One turning vector, and how many steps it has turned:
The counts run from 0 to 392.
 -75 -301  206  -18  137  -86   42 -226  -32  -93  364  545   -8 -167  -50 -576  414 -173 -259   14   -8  390  134 -251   26  -77   -8    8  355 -100  143 -129   40 -202  342  332 -223   53   -8   57 -120 -197
277
  57 -135   61 -208  136 -175  257  -87   60 -557   98  219  -37 -118    7   66  249 -400 -277   56 -119   78 -405 -339  145  119  505  100    9  -40  260 -231  357 -183  -50  -66   78   -4 -226  129 -328  -74
164
  12  -62  165  265 -176  -14  -93 -231  153  387 -155  112  436   44  489 -414   -4   51   47  214 -118  189  231  116  319  -97 -645  -63  -44  -78  368  113   25 -165  -35  163  -26  -82   35  227 -170  -72
131
 -51   93  206  -55   20 -395  303  -56  212  -78  120 -139  347  -17  -21  228 -337 -280  161   -8 -157 -232 -450  355  354    7  -68 -269 -115  275  209   -2  335  -63 -421 -127   24  -57  -43  278 -183  -86
300
-119  288 -179  193 -168  -72  105 -265  229  -35 -359 -284   84  106  272 -244   -1  577 -163  -66  -39   56   80  268   65 -196  198  361 -124 -447   61  192 -131    6   15   56  -60  169  249  304 -383  178
372
 183  265  488   97  213  -63  344   88  -26  162   -4  351   20 -150  146   49  137   32 -406  201  151 -177  -52 -406 -140  -78 -296  -51  198   94  107  243   44 -274  156  249 -105 -268   58  290  294 -392
389
  -4  -83  184  500   -5 -352 -138 -141  325  362  -58  175  519   94  365 -178  -87  330 -144  150  107  -36  146  270  115 -221 -282  -52  -71  -89  262  208   20   93 -281 -121  104 -124  103  245  -53 -263
191
 -72   95   -1  -61   97 -327  368 -185   58  213  -15 -155  422 -123  146  113 -411  112  257    6 -114 -106 -263  581  249 -385  -71 -320  -68  119  202  254   16 -306 -241  266   -4   41  111  352  -45  -65
241
 132  -74  527 -175   83 -195   10  -73   81  270  303   26  291   66   62 -155   49 -413  157  307 -113  -58 -203    7  168  258 -612   19   26  341  222  200  158   57 -196  -34 -214 -211    4   42  102 -181
13
 148  150 -216   75 -271  143  303 -123   78  209 -240 -196   69  -98  240   89 -418 -188  318    9 -341 -106  -44 -124  247 -189 -308   64 -197  227  417  209  -72 -270  -11  327 -204 -190  251  216 -165  168
122
-326  299  216 -220  141 -262  537  -44   13 -200  237  282   82 -150 -225  186  284   33 -171  -80  121  -85 -550  186 -195 -113   88 -113  246  -41 -210   15  228 -417   80   40  -90  182  -76  222  -23 -263
99
 151 -509   75 -406  287  -37   65  -22  183  -99  343  -22   59   -1 -276   68  326 -177  -15  393   42  -61 -282 -240 -351 -103  406  429 -120  273   68  270  -59  -85    3   13 -241 -226   37 -156 -127  -49
344
 234 -312  560 -206   16 -228 -142   23  183  196  176   90  403  -29   64 -247    7 -249  -34  278  -75   37  -84  182  251  344 -547  -12  -99  204  270   92  284  179 -175 -130 -215   18 -106  159  -41 -177
15
 176 -769  -17 -320  266 -140  -91  -52  172   54  250  183  145 -214 -264 -108  275  -72 -122  231  140  119 -115 -150 -364 -133  473  352  -40  140  140  276 -145   -7   96  156 -268  -66   34  -12  -19 -191
342
 -89  -54  437 -131  178  -95  127   38  201   46  363 -223 -138   10 -431 -292  -17  226 -285   -3  111  -56  175   20 -104  141 -162  354  187  106 -196  256 -129  168  276   36 -657  167  363   47  150   22
147
-115  224   27   26   37 -344  309 -288   45  250  -31 -185  417 -131  159  105 -307    5  239   15  -79  -67 -237  554  154 -193  -21 -232   12   72  275  346  -94 -222 -267  257  -26  -88  112  372  -32 -128
242
  19  107  217  329 -102 -101 -145 -353  123  339  -69   90  282  158  457 -507   82  -27   85  231 -128  110  195  121  213  -17 -580  103   53  -91  366  159  -87  -74  -50  154    5 -242   87  127 -125  -70
132
  67   38  -55  159 -314   95  206   -6  151  234 -184  -54  359   70  332   29 -317 -115  298  180 -290  -10    6   37  363 -284 -649 -189 -248  222  266   34  188 -356   56  199  -61  -52  174  188 -190  120
125
 301  106  287   66  -19 -165  -52  -95  194  230 -416 -233  252  -49  480  -31  -51  260 -280  193   53 -131   61  146   77  167 -130  328 -175 -188  325  397  -76  241 -239  -28  -12 -253   73  471 -127 -104
252
  53   11  261   48 -378  128  244  173  208  109  -32  159 -175  -34  -99 -126 -114   95 -319  -73 -141  -51  271 -303   -5   55 -666  163  -63   74   15 -126  166 -103  447  159 -545  231  314  231 -125   64
266
-365  284   -5  238   -1 -379  442 -251  105 -198  106  293  -72 -221  -98 -139 -102  103 -281 -357   -6   74  -91   57  195 -217  179 -285  352 -166   57 -151  139 -324  154  219  -85  230   18  329 -117 -176
41
-454  220  -10   35 -205 -199  417  -75  251 -351  198  -23 -209  -25 -363 -144 -112  107 -196 -298 -109   65    9  139  142  -46  -35  -44  168 -121 -181 -270  330 -162  244  -28 -331  406  186  147 -381  181
35
-218  201 -365  339 -111  -23  333 -259  237  -74  155 -262   72  109   77   61 -438 -167  345  -60 -238  -33  -58 -112  289 -486  136  -63  -75  222  241   52  -13 -252 -131  172  -89 -186  239   28 -304  294
178
 258 -424 -154  151   75 -133  187  256  287   83  -49 -156  210  -69    6  432 -575   73   39  130  -25 -306    6 -243  -36 -356  106    5 -418  419  275  261   79  -43 -123  127 -181 -152  189  160  -46   19
60
  77 -159  216  298   17 -245 -246  -33  385  343  -79  -51  223  155  171 -205   59  393 -345  243  267 -145  245   19 -230   -1  -59  454  -47  -75  198  359 -248  362 -137 -223 -185 -266  186  138  -34 -231
197
-331 -234  -18  -85 -283  -24  -38 -123  363   90  232   10   29  131 -350 -378  228  340 -143    8   21  177  187  177 -230  -31  -50  481   11 -190 -197   46 -144  130  229  -99 -453  257  238  -42 -293  105
86
-122 -106  120 -203  205 -370  375  -86  208 -211  346 -295  190  -15 -294  183 -376 -187  307   26 -102 -170 -389  247  226 -153  255 -202  -95  432   50  116  262 -121 -300   29 -174   64   79  116  -81   68
295
-469   76   45  -75  -97   11   87 -200  324  -11  379  -92  -95  274 -364 -253  368  232  -47   53   32   82  -10   36 -246  -89  -56  547  121  -83 -399   42 -102  -25  224 -175 -427  162  293 -109 -212  169
88
-145 -156 -332 -203   80  102  202 -262  175 -434  161 -129  113   55  -57  -43  312  -55  203  233 -118  193 -321  -88  -19 -456  585  196  -52  -60  -59   75   -2 -421    9  137   -2   45   70 -146 -347  240
229
 170 -221 -138  209  -14  -96  170   56  243  326   24 -149   79  -25   14  325 -532 -124  198   75  -93 -380   22 -298   10 -254  -45  124 -232  439  378  374 -125   37  -95  119 -263 -421  228  112   37   18
62
 327  239  346   50  -22  -55   17   24  258   22 -394 -317  133  230  446  113   74  253 -234  364  -41 -185  -50  -96   51  103 -156  464 -268 -190  124  349   38  152 -257 -246  -31 -274  110  332 -187  -58
254
-136   18  278 -118 -212   41  233  202  248   88  232  278 -156   44 -353  262   53 -126 -221  -27   45 -268 -155 -315 -347  225 -505  316   -9  200 -112  -60  151   -4  251 -173 -509    7  139   28  -73 -130
209
 -73   85  -92  444 -446   -9   12   66  450  -58 -407 -121  -57  166  179  -53 -213  410 -270   21   19  -82  304 -162  105 -120 -118  377 -319 -224  105   -9  117  208   44 -186 -106  110  225  230 -465  181
316
